Rotation paths and how fast each direction turns (deg/step)
Each turn is a multiple of 5 degrees from 10 to 175, or 0.
Each row of a path follows its step; steps can be skipped.
Path 1:
step 2: -16 11 -2 -15 23 -4 3 -5 -4 14 -4 -6 1 -19 0 5 -2 6 12 11 7 -21 -14 1 -1
 -6 3 13 10 7 13 -3 -6 -5 -11 -22 -7 -1 7 -19 -14 2 -2 -2 1 5 15 6 1 11
 3 17 -5 -1 -10 1 -17 -3 -20 3 4 -2 -4 -10 11 11 -9 1 -9
step 4: 4 -12 2 -5 -6 -5 -16 -4 -10 -3 -4 -2 0 -1 -16 -9 -1 -8 14 10 -1 -10 5
 -17 -13 -20 1 -14 -2 -2 1 -13 7 -1 -10 -15 -9 -10 -12 -21 18 12 8 -18
 -4 1 -30 5 12 -3 -5 -13 -4 -4 1 -6 2 -3 2 13 15 1 7 -6 8 -3 8 3 -10
step 5: 3 13 -1 -9 -3 -2 -5 -22 -15 6 -2 -10 7 2 4 2 14 10 2 12 2 -13 4 -3 -10
 -17 7 -11 -9 14 20 1 -7 -1 -2 -1 -8 3 4 -4 -4 18 7 -9 3 -9 -9 3 10 8 -8
 -4 -12 -21 -5 12 0 7 -12 24 5 2 -15 -16 -16 16 5 2 9
step 6: -1 14 5 -16 12 2 5 -4 -4 18 0 -4 2 -17 7 -17 5 1 -10 -7 1 -22 -15 8 0 -6
 2 16 -1 -4 18 -2 -13 -7 -2 -2 -9 12 3 -1 0 16 2 11 -6 8 3 11 8 5 -5 0
 -15 15 6 -3 -10 3 0 11 21 -9 0 -22 1 6 -3 -24 -1
step 8: 4 -11 -9 -6 8 -12 -14 -6 4 15 2 -15 -11 -6 -6 14 -7 -2 11 19 1 -13 9 -8
 -14 -10 7 5 4 6 10 5 -9 6 2 -3 -13 -2 -14 -18 10 7 10 -2 25 14 -21 -11
 15 6 5 -6 -10 -3 -10 7 3 -9 9 0 5 -1 -14 -2 10 -2 0 15 -12
step 9: -8 -5 8 -9 -1 -6 -10 3 -28 -5 -9 -10 10 -2 7 -13 -10 4 3 12 2 -16 1 -12
 -7 -21 18 -3 -1 4 9 -12 1 -12 -4 1 2 -8 -9 -11 15 18 -1 7 0 3 -9 8 19 4
 -5 -14 -5 5 -20 17 -5 -8 -3 15 -4 -1 -12 -4 -12 -1 4 -15 -2
step 11: 0 3 4 -13 11 10 -1 -24 1 8 -1 -7 -15 4 -10 -1 20 -5 -8 -4 6 -7 -2 -12 -4
 -7 5 18 0 -12 17 13 -24 -5 -11 -14 -17 0 13 -8 10 6 -9 -3 9 3 -4 9 -1 9
 0 -2 -8 2 13 -9 -15 -5 7 2 5 12 -10 -11 18 12 -1 -10 -10
step 13: -2 -11 -10 -14 -20 2 4 -1 -8 14 -5 -14 2 -3 4 -8 -6 8 8 7 -9 -23 3 -9
 -10 -9 17 1 -4 3 21 -1 5 4 9 13 9 -4 -16 -15 3 8 3 3 0 2 -21 -6 10 5
 -18 -14 -10 0 -6 0 -9 -20 -8 -13 14 -6 -6 -2 0 -10 -11 7 -4
step 14: -5 1 0 9 8 0 5 0 -13 5 2 -5 2 11 8 -1 1 10 0 13 15 -18 0 9 4 -15 21 10
 -8 -11 17 -9 1 -4 0 -3 -11 -5 -3 -4 9 19 -9 0 6 -10 5 16 9 -3 8 0 -9
 -12 -12 10 -22 -27 -7 6 4 -13 -9 -4 1 16 -8 5 -16
step 16: 17 -11 2 -18 -5 2 -7 -8 -3 -2 -6 -1 -13 7 -15 -7 8 -10 -17 4 -1 -6 -2
 -11 -10 -20 2 -7 17 -8 14 -3 -13 9 -2 -9 12 -4 -15 -22 9 -5 -2 -5 4 15
 -3 3 13 13 -1 -12 2 2 18 -14 -19 -7 4 -5 -8 13 5 -15 3 7 0 -1 1
Directions:
-4 -1 -1 4 3 2 -3 4 -2 -4 1 2 4 3 -2 -5 2 -2 1 0 -1 -2 -2 -2 1 -3 -2 -4
 -2 2 -1 4 -2 -4 1 -3 2 2 0 0 3 -2 1 -2 1 1 -3 2 4 -3 5 1 -4 -1 1 2 0 -3
 -1 -1 -3 0 0 3 -3 3 3 1 1 -> 65
-3 1 3 1 3 1 0 -1 -4 4 2 3 -2 -3 2 0 2 -1 -5 -1 1 -3 -2 -1 3 0 1 4 -7 -3
 -1 0 0 2 -4 1 0 0 0 -3 -4 -2 -5 -1 -4 0 0 0 2 -1 3 1 -1 -3 0 1 3 1 -1
 -2 -4 -5 1 -1 2 3 -1 -2 3 -> 85
-2 0 2 3 0 0 -3 -2 1 2 -2 4 -3 0 1 -6 0 -6 -5 0 -3 5 -1 -1 1 1 1 3 1 -1
 4 -3 0 2 0 2 3 -1 0 -1 5 -2 0 3 2 2 -2 -1 -1 3 -1 1 -2 0 2 0 -1 -4 3 3
 4 -2 -1 -1 -1 -2 2 -3 -5 -> 145
0 1 -1 -2 -1 -4 0 1 1 -1 1 1 -6 1 1 6 0 -2 -2 2 -2 -1 3 -6 -1 -3 -1 -2 0
 -3 2 0 1 3 0 2 5 -1 -3 -3 -1 1 0 -2 -3 -2 -6 0 2 -4 1 -1 0 4 0 1 4 3 1
 0 0 2 -2 4 -2 -1 3 2 -3 -> 85
0 -1 0 -1 3 -3 -4 0 1 -1 -1 3 2 1 0 -1 0 -1 1 -2 0 2 -5 2 3 -3 -4 -2 2
 -2 0 -2 1 2 -2 -1 -4 3 1 -2 -4 3 1 -2 -3 2 1 -3 5 7 -2 1 1 -1 2 3 4 4
 -2 4 7 -1 -1 4 0 0 0 3 0 -> 20
Path 2:
step 5: -7 -20 -14 0 2 5 -9 2 -12 -10 -1 -14 7 11 2 6 1 -12 -4 11 2 8 -1 5 -13
 -12 14 -15 13 12 10 -11 1 -5 -5 -14 -8 -19 -3 15 -17 -7 1 -7 -19 3 -7
 -13 -6 5 1 19 -7 14 9 2 12 -10 -1 -8 14 -2 7 9 -5 10 16 4 5
step 7: -8 2 14 9 9 -4 -6 -4 -8 1 0 4 9 -4 -11 -4 5 0 -11 7 -1 17 3 14 -8 -15 1
 4 14 -1 10 -3 -20 -3 11 -14 -6 -5 9 1 -10 1 -4 -6 10 12 -16 -17 13 -22
 6 7 -10 -4 1 17 -1 15 4 -5 -12 4 -6 -14 -3 -18 19 -14 -4
step 8: -9 8 -2 -3 -3 17 6 11 13 1 11 2 1 -7 1 -23 6 3 25 -10 7 -3 12 -11 23 6
 -8 -2 -1 3 -10 5 12 7 1 -4 9 -22 2 1 15 -2 4 0 -5 15 -15 -21 -7 5 -8 -1
 2 24 -10 -8 -5 -4 9 -3 0 -7 -1 -5 14 -4 5 -4 6
step 9: -9 6 22 14 9 -3 -6 2 -5 13 17 16 2 6 -5 -5 -9 1 -7 -1 -8 17 3 1 -16 -7
 10 -11 10 9 2 -5 5 -10 -10 1 -12 16 -2 9 19 10 -16 1 -4 1 10 18 2 -5 -1
 -1 11 2 -6 0 6 17 16 6 2 1 -9 -1 23 7 -2 -15 0
step 10: -1 1 -10 -3 -30 13 -13 14 -4 9 15 -3 -5 8 11 -12 -7 1 0 8 13 3 8 0 17 -3
 -5 6 1 -8 9 2 -18 4 -3 -8 15 -9 -12 5 -8 -7 10 5 -27 -5 7 -8 1 0 12 17
 -8 -5 1 7 18 0 6 1 13 4 4 2 10 14 5 7 -2
step 13: -17 13 -10 -6 7 5 -2 -4 1 -7 7 11 -7 9 0 6 9 10 -4 -10 -6 14 18 -10 13
 26 -3 -18 9 -8 9 6 10 15 3 2 -2 -13 -8 1 6 -7 -2 10 -1 -4 -16 -12 -5
 -17 -7 5 5 2 5 -19 -10 8 5 -7 -14 4 -6 2 -22 -5 0 -4 -12
step 15: -5 -9 -16 -20 -14 -3 -2 -1 -10 3 15 -5 -15 0 -1 7 -17 12 -7 8 8 -9 9 17
 11 11 8 -9 26 -2 21 10 -4 -8 3 -3 -5 13 1 -12 15 -6 11 6 3 -5 8 4 9 -4
 8 13 -1 -4 0 -3 7 18 8 8 3 -15 -2 1 -9 9 -11 0 -9
step 16: 11 5 -11 0 4 -18 3 -11 -18 -16 11 1 3 -8 11 -1 15 11 -3 3 -8 -9 1 8 -5
 -9 -7 1 -13 0 1 -3 4 4 6 -2 -5 -2 -10 7 -6 14 -5 -8 -8 -2 -15 -14 -17 9
 -7 1 -2 -2 4 2 1 -4 -6 -20 13 -6 19 14 11 28 -1 22 -5
step 17: -1 -17 9 -6 -6 -6 -2 -20 -7 -6 -3 -26 -5 2 -20 16 -12 -6 -10 -9 -27 -4
 -12 7 9 0 10 4 18 -13 -12 -2 7 -2 -5 -8 12 0 4 -10 -2 8 7 12 15 -5 1 12
 -3 8 8 -2 -3 12 -7 -1 2 -4 13 -4 -11 3 7 -19 1 -1 -3 4 -5
step 18: 0 -1 -20 0 -3 9 -8 1 9 -7 8 17 2 5 -3 -3 8 15 1 4 -4 7 -15 5 -1 -8 7 0 6
 0 10 10 -8 -6 6 12 -10 -11 -12 -2 -11 7 3 -1 8 1 -22 -6 -3 -1 -11 4 3
 -2 -18 13 -12 -1 -1 -29 -12 20 -5 17 -20 -4 15 -5 -5
Directions:
6 3 0 0 -2 0 -1 -3 2 1 10 -1 3 1 3 0 -1 -2 2 -1 -4 -3 -1 2 -2 0 -1 2 0 0
 0 -3 -2 -3 3 1 1 1 -3 0 2 1 5 -1 0 -1 3 2 -2 1 -3 2 -2 1 1 -3 0 1 2 -1
 1 -2 3 -3 3 2 1 -5 -1 -> 55
1 0 3 4 0 -4 -1 -1 -3 1 -1 0 2 4 2 -4 2 1 3 1 -1 0 0 2 -2 2 -2 -1 3 3 -3
 -6 -2 -4 0 -2 -3 5 0 2 -3 -1 -2 -2 2 2 -3 -1 1 -1 0 -1 5 -3 0 -2 0 1 -3
 -4 3 5 0 2 2 -2 0 2 -2 -> 155
-4 2 0 1 1 0 0 -2 0 0 -3 1 1 2 -1 -1 -1 1 3 -5 -5 2 -3 1 1 1 0 -2 0 1 0
 -1 1 2 -2 -3 1 -1 2 1 4 3 -2 0 -3 -5 0 2 3 -1 -5 -4 -1 5 1 -5 4 -2 1 -5
 1 2 0 -1 -2 4 5 0 2 -> 85
-4 -6 0 -3 -1 -5 4 1 -2 -3 1 1 3 2 3 3 0 0 0 -4 2 -3 3 3 -1 0 0 -2 1 -1
 4 -2 1 0 1 2 1 -1 2 0 -5 1 0 -3 0 2 -1 2 2 -4 -2 -3 -3 0 3 -5 -2 -2 -1
 3 -1 -2 3 2 -3 0 -3 -1 1 -> 35
0 -3 0 2 4 -3 -3 1 5 -2 0 -2 2 -1 -1 1 -1 1 -3 2 -2 -1 -3 -2 -5 2 -3 -1
 6 -6 3 -2 0 1 -3 0 -3 1 2 1 1 1 -3 3 -3 -1 -1 -1 0 0 0 4 -2 1 2 -2 -3 2
 -2 0 4 -4 -2 -2 0 -3 1 -3 -2 -> 175
Path 3:
step 4: 5 -8 -1 5 -8 5 5 -7 2 -4 -4 -1 -1 16 13 -8 -8 -9 3 -12 -24 1 13 -1 0 12
 0 2 -4 -14 -2 3 -22 -13 -4 -2 -4 3 -4 6 -3 -4 -12 -20 10 -15 -1 6 -6 -5
 3 1 -8 6 0 13 13 5 18 2 -26 -8 2 16 14 0 -14 18 12
step 5: -7 -15 0 -1 9 0 -16 10 -11 -4 1 1 -2 -29 -10 -7 -4 -13 11 -8 11 -11 1 -8
 -3 7 -15 6 -8 14 -21 -2 4 -8 3 -26 5 2 16 -3 -3 -4 -8 12 2 -13 5 10 -10
 2 4 14 0 4 -6 5 5 3 7 18 -5 5 -16 6 4 -1 -6 10 15
step 10: -4 -13 -14 -14 -6 3 0 4 -9 -16 3 16 8 -20 4 2 15 17 8 -21 -4 -4 3 -5 0
 -3 2 -5 -14 -17 1 0 2 -4 5 11 -14 -14 -7 1 -6 17 6 -11 -1 -11 6 -14 -22
 2 4 -4 -6 -4 3 22 12 -1 6 -3 1 -6 1 -6 -6 -4 -7 -1 19
step 11: -4 -1 -7 -1 0 -17 -5 -4 -18 -10 0 -4 2 13 14 -12 -3 -11 3 -6 5 5 -2 1 5
 -16 16 -6 -9 14 -3 8 10 0 12 -9 2 -3 17 3 -22 8 4 -3 8 -13 -7 16 10 16
 12 -7 18 7 -3 -1 5 8 -1 7 -4 12 -2 -10 -12 -12 -7 -11 24
step 12: -9 -3 3 13 -8 0 -2 -13 9 -6 -21 1 -8 2 10 -4 -11 -22 1 -15 -9 9 13 -6
 -11 10 17 -9 -7 4 4 10 -9 -9 -11 4 13 -14 3 1 8 3 9 0 8 -4 -11 9 -3 -7
 11 -9 2 18 1 7 12 -10 0 -7 -6 -7 -9 -5 23 21 10 -4 1
step 14: -2 1 0 -5 1 -4 -1 3 -10 -10 10 0 8 -3 2 -12 -4 7 -6 5 5 -4 13 0 -15 4 0
 7 -2 19 -14 3 -13 -8 -5 -9 8 -7 -7 9 -14 -20 13 -5 19 -17 -5 -14 13 -6
 7 6 -21 1 14 -5 3 13 11 -5 3 -8 7 -10 -4 -2 -25 15 -10
step 15: -10 -9 16 -20 9 5 -8 11 -2 -1 -15 6 -16 16 -5 -14 -11 -4 2 -1 3 -4 -1 0
 2 0 9 14 -11 -21 -7 -11 2 -13 -10 -22 0 -9 -10 13 -3 18 -4 8 4 2 10 -4
 2 10 -4 9 -20 13 11 11 -7 12 -7 -2 -15 -2 -3 4 2 -4 0 7 11
step 16: 2 14 -9 -3 -1 -4 -8 13 -6 -4 -3 -20 10 0 8 12 15 7 5 -26 -3 -7 -12 8 12
 6 1 -16 9 -4 -13 1 -1 -20 -2 -15 1 -16 6 -14 -4 0 1 0 -1 -7 6 -3 5 -2
 -14 2 -1 -2 8 1 20 6 -4 6 -13 -8 -17 23 3 10 1 -2 13
step 17: 8 5 -4 18 -10 -20 4 11 -5 -10 -5 5 1 -11 -4 -13 0 -2 -1 2 12 -4 2 9 16
 -13 -11 -6 -17 8 1 -12 -9 1 -2 -20 3 7 -5 9 -3 15 10 7 -6 -7 -10 12 -4
 0 4 -2 8 3 21 -9 9 -7 24 8 -8 4 -1 0 -5 22 7 -12 -7
step 18: -11 14 -4 -8 -7 4 1 -5 8 -12 -6 1 1 2 -11 -2 11 -2 -4 -15 -3 -3 13 -11 0
 1 -1 -27 -14 -6 -4 -12 -4 18 12 3 14 4 -12 19 4 5 19 -17 -11 0 7 0 -18
 -1 14 -4 -10 8 0 12 0 6 9 -7 2 -5 -8 2 12 -14 -12 -11 3
Directions:
2 -4 -3 1 2 -2 1 5 -2 0 2 0 3 -3 -1 -1 2 2 -1 5 -1 -3 -1 -8 -2 0 -2 1 -2
 2 -2 -1 -3 6 1 2 1 -3 2 1 4 -1 4 2 0 3 1 -1 1 -1 -1 2 -2 -1 2 3 2 1 3 0
 -3 2 3 0 3 -1 0 -4 -1 -> 90
1 1 2 -1 2 0 3 1 3 1 2 2 -1 2 2 -6 -2 0 2 2 -1 3 1 -2 4 1 5 4 -3 1 0 -4
 3 -1 -3 2 0 0 -3 1 3 1 0 -2 -2 -1 -3 -2 0 -4 3 -3 1 6 0 -1 -1 3 2 0 0
 -3 2 3 1 4 -1 -3 -4 -> 130
1 -3 5 4 2 0 0 -2 2 5 1 1 3 0 2 2 2 -3 3 -2 -1 -2 4 0 3 3 -3 -2 -3 2 2 2
 3 -1 -2 -2 1 1 2 -3 3 1 0 4 -2 -4 4 0 5 -1 -1 2 1 -1 3 0 4 0 0 -2 2 0 1
 4 3 1 4 0 2 -> 95
2 -4 1 0 0 2 0 2 0 -1 -3 1 0 7 -5 -1 -3 1 3 1 2 -1 2 1 3 3 -3 0 2 -1 4
 -4 1 4 4 3 0 -3 -4 0 -1 1 1 -5 2 -1 0 0 2 0 1 3 0 -2 -1 0 0 1 0 3 -2 1
 -1 0 -4 3 6 -1 5 -> 155
Path 4:
step 0: 11 -6 -13 -1 -13 -3 3 -2 -25 -8 -6 7 8 17 6 -31 4 4 24 -5 -4 -8 10 -8 15
 -5 8 -2 -7 11 3 6 6 7 -2 -9 -6 -11 3 2 0 -6 15 5 -13 10 0 14 5 1 -6 -10
 -7 -14 -11 5 2 -5 7 -6 -12 -17 7 9 -8 -6 3 -2 6
step 2: 10 -21 -6 -2 5 2 -1 -5 0 2 1 2 -11 17 -7 -31 -9 7 7 -4 -1 -1 0 -12 9 6 2
 9 -5 7 -12 18 4 0 -13 -8 -3 -7 5 -4 6 0 6 -2 5 -6 -16 -1 -17 3 -10 -6 6
 7 -13 -9 3 7 -8 -7 14 9 12 10 11 29 11 4 11
step 3: 7 -4 -11 -8 -12 -8 2 -25 -5 3 -8 -1 -9 9 -1 -8 5 0 -6 -7 -2 -4 7 -10 15
 -5 12 -3 -12 -4 8 13 -14 12 19 -10 -13 18 -4 9 10 5 9 3 9 -3 -4 -4 -10
 -6 -15 15 -11 -6 -8 9 -14 -9 -9 -12 -11 11 6 16 -14 2 10 2 7
step 6: -10 -12 -4 -14 -15 3 -13 -8 -5 -8 -16 3 -10 16 18 -17 3 3 -8 11 -6 -10 5
 -11 3 9 13 -5 -1 -13 11 -3 -6 8 -4 -14 -18 10 -6 -9 0 -12 9 -1 -15 -4
 -3 -6 -7 0 8 -9 -8 -22 7 -11 12 -2 -7 2 6 3 0 17 11 14 4 12 1
step 8: -3 -5 0 -11 6 5 -2 -22 -7 5 4 11 -9 12 3 -15 4 10 7 -10 -2 -1 13 -15 9 3
 -2 -5 -6 5 6 9 -8 -5 -17 21 -8 -10 -6 -10 15 3 11 3 -18 3 2 13 3 4 7
 -14 -5 -15 -7 8 -15 11 -1 18 -12 -1 -2 15 -8 5 14 5 13
step 14: -4 3 -9 -7 -12 11 13 -26 4 11 -3 16 -9 0 13 -13 -9 4 -1 10 2 -5 14 -3 23
 7 -2 -5 6 -1 9 0 -1 4 -19 -7 -11 8 -6 -8 6 -23 3 -4 0 -3 -14 -12 -17 12
 4 1 -14 9 5 4 1 4 0 -14 2 4 2 10 6 5 2 -1 20
step 15: -12 2 -5 10 3 0 1 -23 -11 0 -16 2 0 6 26 7 2 8 7 1 -17 -11 -8 -4 11 9 -1
 -13 -9 10 -3 -1 -6 8 -2 -7 -7 1 -2 16 -8 5 13 -6 -8 -6 -3 9 9 -3 3 2 -1
 -6 -5 -8 10 -7 -17 4 -11 13 -2 20 -15 12 6 -10 23
step 16: -1 2 -7 -17 -17 8 -6 -15 -15 11 -7 2 -2 3 9 -11 -11 -6 -4 14 -8 15 6 -7
 2 16 5 5 -2 -7 1 -10 -12 0 4 -1 5 -14 -10 -1 12 -12 4 3 -20 15 -15 3 -4
 -4 22 -7 0 -17 -7 -9 1 4 0 12 1 -10 -2 23 -5 15 11 8 2
step 17: -1 0 -7 8 -5 -7 7 -11 -11 11 -3 9 -7 12 3 -12 4 -2 21 -10 3 0 2 -8 -2 -1
 15 -3 1 -6 12 9 -19 7 -12 -11 6 -7 5 -6 -4 -4 20 -20 6 8 11 -9 6 11 20
 -15 -5 -11 8 -9 -14 -2 -15 2 7 1 4 13 10 12 2 -17 13
step 18: 5 -4 -14 2 2 6 13 1 -1 1 -3 1 0 -7 -4 -12 2 -3 -3 3 -9 -2 10 -12 5 -3 -4
 -16 -14 12 4 3 -9 11 -16 6 -11 2 -3 -2 -2 0 15 11 -18 -11 -10 -12 -10 6
 -7 -17 -13 -27 -8 5 0 16 -18 13 -11 -9 11 17 -1 4 16 -5 6
Directions:
-2 4 1 1 -3 -3 0 -2 0 -2 2 0 -5 -1 0 2 -6 0 0 1 5 -4 0 1 2 1 1 1 6 1 2
 -1 1 -3 4 1 -4 5 -1 -1 0 2 0 3 0 -3 -2 0 1 1 -1 4 3 2 -5 -3 1 0 -1 -3
 -2 2 1 1 3 4 -2 -1 -1 -> 40
0 2 -2 -1 -1 -2 0 -1 -4 2 -4 4 3 2 -1 4 0 1 0 -6 -1 3 -1 1 1 2 -2 2 -2
 -3 -2 -5 -5 -1 3 -1 4 -1 0 0 1 4 3 3 -1 -1 0 -5 -3 -2 2 4 3 3 -2 0 0 2
 1 -1 -1 1 0 -2 3 0 1 1 5 -> 60
4 1 3 -1 -4 0 0 -1 -1 0 3 -1 -1 0 -2 1 -2 4 0 1 -1 2 -2 0 1 -1 -3 2 2 -3
 -2 -1 -5 2 0 1 -3 0 -4 -3 5 1 0 -3 -1 0 -4 1 4 -4 -3 0 -2 -5 2 2 1 -5
 -2 0 -3 -2 -1 0 2 -4 1 6 -1 -> 140
3 2 -4 2 0 -1 -3 2 4 -5 0 0 2 -1 1 2 -4 -1 1 -1 -5 2 2 -1 3 -1 0 2 1 -3
 -3 2 -1 -1 -2 0 0 -1 3 2 -3 2 4 -1 1 0 -3 6 -2 0 -2 -3 2 2 2 1 -2 1 -4
 2 -4 -2 0 0 1 3 -6 0 3 -> 140
-7 0 1 -1 -1 -4 5 3 0 2 -3 4 1 -4 2 0 -2 -1 1 -5 3 1 -2 -2 -2 -3 4 -2 1
 0 -2 2 1 0 0 1 -2 -3 2 -3 1 2 0 -4 -2 3 -2 3 2 -1 2 0 0 -4 0 0 2 4 1 3
 -2 -3 4 2 2 0 -1 2 1 -> 40
-1 -2 -1 -2 -2 -2 1 -1 4 -2 -2 -1 1 -3 2 0 -2 1 2 -1 0 2 -1 -1 3 0 1 -1
 1 3 0 -5 2 -1 -4 1 3 0 0 2 5 0 2 5 -1 -2 2 4 3 -4 2 4 -7 1 0 4 -2 -1 -4
 -4 4 1 0 -2 1 0 1 -3 -2 -> 70
4 3 -1 2 1 0 1 1 -4 -2 -2 3 1 -2 1 0 7 -5 1 2 2 -3 -1 0 1 0 3 0 1 0 0 -1
 6 2 0 3 -4 1 -1 1 3 2 0 -1 -2 -1 -3 -4 -1 -3 -2 1 -3 2 0 4 1 2 -5 -1 0
 0 -2 2 -4 -1 -4 1 4 -> 95
